In the rows, 128 means zero.
Z: 3 groups of rows, each row roughly a mix of its group's hidden directions:
Z (101 x 14):
[[121 103 164 150 101  99 129 119 102 112 149 106 161 122]
 [163 165 137 122 118 114  84 117  92 135 135 116 150 135]
 [101 104  94 105 140 139 181 130 143 131 107 143 128 117]
 [125 133 170 124 151 131 155 147 164 113 157 111 108 106]
 [129 147  93 114 160 126 118 125 174 125 126 172 118 128]
 [135 164 127 152 169 135  91 130 115 134 158 147 149 118]
 [134 128 104 147 109 177 104 125 145 131 127 142  80 124]
 [134 124 146 138  75 151 134 116  83 137 136 100 122 131]
 [118  97 157 112 105  79 147 119 135 118 121 114 157 147]
 [109  93 150 124  84 101 146 114 129 130 109 122 140 164]
 [153 134 104 102 157 143 138 142 125 118 154 115 118  76]
 [132 147 111 165 121 124  92 107  87 126 139 147 160 121]
 [119 152 170 136 164 162 120 142 151 146 156 117 124 116]
 [120  88 143 133  76 110 127 121 132 124  99 112 119 158]
 [116 157 119 169 133 141 144 129 153 101 119 154  87 117]
 [125  91 133  99  90 130 149 129 153 132 110 118  95 155]
 [103 132  97 112 129 122 155 109 114 144  88 153 162 143]
 [121 137 137 113 113 126 187 133 135 123 133 143  93 164]
 [132 110 141  75 131 111 164 146 139 142 113 109 122 157]
 [131 112 118 143 100 170 111 127 155 122 128 121  78 109]
 [134  99 145  85  96  96 144 117 160 117 119 109 131 131]
 [123 102 122 109 175  98 163 165 138 119 123 121 126 131]
 [121 156 103 106 126 126 124 108 132 152  82 155 142 161]
 [146 177 124 151 116 165 102 114 108 128 123 120 111 102]
 [147 157  97 109 116 145 113 117  89 156 104 138 132 156]
 [ 99 119 111 147 177 143 160 152 144 122 134 149 118 111]
 [125 110 129  83 124  89 152 131 148 133 101 129 137 165]
 [101 107 156 160 122 100 138 139 111 132 123 137 144 177]
 [116 123 140 152  69 137 116  90 129 120 103 116 134 113]
 [139 150  93 136 118 179 118 123  87 148 126 133 114 121]
 [108  76 132 162 116 113 134 150 107 128 118 124 122 164]
 [104  83 162 156  92 127 141 125 147 112 139 114 116 125]
 [130 151  80 118 162 167 138 137 122 143 117 150 113 116]
 [144 128 149 121  74 141  89 104 131 144 123 114 120 151]
 [126 119 170  95 124 109 165 125 119 129 149  99 160 120]
 [124 135 109 156 181 121 121 151 101 130 154 156 145 134]
 [128 137 129 141 171 101 114 143 118 132 167 159 153 154]
 [130 130  95 122  87 133 107  96 158 124 104 158 111 139]
 [126 102 119 105  72 129 149 101 102 135 111 115 145 133]
 [138 100  83 123 109 111  84 118 137 126  93 137 130 133]
 [120  69 117 139  81 114 133 123 136 111 122 125 112 138]
 [100  93 121 114 128 118 173 141 140 136 104 141 119 166]
 [140 151 117 146 153 154 112 127 124 116 157 124 128  70]
 [119  99 144 153 100 104 122 109 121 102 121 103 154  90]
 [107  88 116 127  87 108 161 114 136 111  95 129 124 135]
 [148 173 123 125 112 134 119  96  92 124 143 126 156  98]
 [104 130 121 148 185 110 156 150 117 124 134 149 152 128]
 [140 158 152 163 145 139  98 128 121 112 160 116 130  89]
 [143 151 136 129 148 176  95 135 145 141 148 113 109  96]
 [107  96 119 110 169 102 141 144 157 137 131 152 150 149]
 [139 146 119 110 193 130 132 153 131 131 146 126 140  98]
 [133 144 129  74 149 138 158 144 138 157 118 130 120 160]
 [124 129 129  95 148 117 164 145 133 145 147 153 122 179]
 [111 133 128 155 187 123 146 153 111 120 145 134 149 105]
 [144 130 126 144  89 117  87 107  84 131 126 120 153 135]
 [130 114 112 100 116 149 104 109 122 155  94 104 161 103]
 [123 123 156 175 131 142 112 133 131 107 166 115 120  91]
 [144 163 109  90 116 116 109  97 125 142  97 135 157 131]
 [132 156 145 123 183 135 147 154 115 136 166 126 137 119]
 [148 182 136 100 152 147 116 118 149 139 157 140 128 117]
 [122 128 108  96 131 125 164 140 143 136  88 141 102 166]
 [117 179 141 110 166 130 167 127 128 139 135 145 147 130]
 [145 142 101  81 106 131 129 116 123 152  91 134 124 160]
 [111 126 156 151 162 138 161 153 102 126 146 105 140 100]
 [141 122 147 107  91  90 120 113 103 134 117 111 157 159]
 [167 163 107  94 111 134  89 105 119 139 137 134 133 126]
 [152 163 159 115 124 141 117 121  96 138 143  90 145 103]
 [109 107  97 135 150 101 130 136 168 115 106 165 121 147]
 [127 139 120  80 141 147 163 140 151 150 104 130 104 152]
 [133 137 133 133 108 118  77  95 147 125 102 117 157 101]
 [119 122 111 172 161 117 113 141  85 125 140 140 158 120]
 [136 147 106  92 149 127 139 143 122 156 109 148 120 178]
 [107  97 117 179 122 112 129 133  84 117 119 129 150 126]
 [118  98 113 164  83 118 109 110 100 121 103 127 140 134]
 [147 154 120 144 116 128  88 111  82 132 113 113 158 111]
 [148 163 143 135 143 170 100 133 135 135 145 109 106  96]
 [122 158 127 141 141 107 115 103 103 127 125 138 186 106]
 [109  76 113 136 114 112 139 134 166 109 101 134 105 133]
 [149 159 121  90 127 169 116 123 106 169 132 123 127 140]
 [156 130 136  81 122 162 123 139 138 149 135  94  99 121]
 [116  87 166 134 103 118 152 146 114 129 120  92 119 150]
 [111 140 124 158 169 104 126 134 131 117 158 170 150 137]
 [133 126 163 130  75 145 131 112 101 133 126  87 129 118]
 [124 126 138 161 165 135 121 158  85 140 162 127 140 141]
 [144 167 122  96 147 168 146 125 142 136 149 128 110  97]
 [155 147  97 121 136 159 120 144  76 148 135 125 110 138]
 [119  96  81 130 114 106 130 122 147 113  94 157 117 144]
 [ 99  79 146 135 125 116 165 144 160 116 129 128 111 140]
 [111  84 135 152 103  87 138 119 131  97 117 120 146 112]
 [114 149 108 141 184 131 153 142 133 120 147 162 132 113]
 [115  73 144 137 120  97 145 142 159 102 141 121 114 130]
 [115  99 143 159  79 123 128 114  98 121 107 102 140 125]
 [148 132 113 102  87 130  89  96 157 132 104 131 119 133]
 [135 161  97 109 138 132 132 128 102 154 107 157 131 170]
 [147 132 117 121 104 182 100 126 125 151 150 128  94 134]
 [149 166 109  82 157 140 142 129 150 132 147 147 112 121]
 [130 128 108  88 111 121 141 121 126 151  87 140 126 175]
 [148 159  96 123 108 175 105 113 105 146 118 132 112 120]
 [131  98 173 125  95  98 122 125 156 109 141 102 122 132]
 [155 168 105  98 132 165 106 113 137 142 144 137 116 107]
 [151 160 123 128 136 159  85 122  97 154 156 130 140 126]]
one row of each group, then the others: which group is each in?
[102 119 117 155 183 106 127 147 152 117 124 155 142 125] : (108)
[128 174 123 133 147 180 122 120 147 140 127 135 110  97] : (93)
[118  88 166 147 112 120 136 140 162 107 151 110 103 124] : (83)

[142 149 109 141  97 136  88  92 100 128 122 130 152 105] : (108)
[158 168 113 137 157 151  95 147 101 140 140 132 111 135] : (83)
[119  99 134 163 108 104 106 110 113 107 138 118 163  96] : (93)
[113  95 155 163 130 105 132 148  88 124 127 103 151 136] : (108)
[135 163  99 111 175 114 132 134 103 139 117 148 160 130] : (83)
[118  91 125 175 125  95 101 131 133  97 142 137 137 116] : (93)
[132 161 113 118 185 142 147 143 132 129 157 149 126 110] : (108)
[116  86 132 143  73 139 134 123 124 128 106 114 104 150] : (108)
[141 154 115 159 151 168 104 138 107 128 154 129 110  98] : (83)
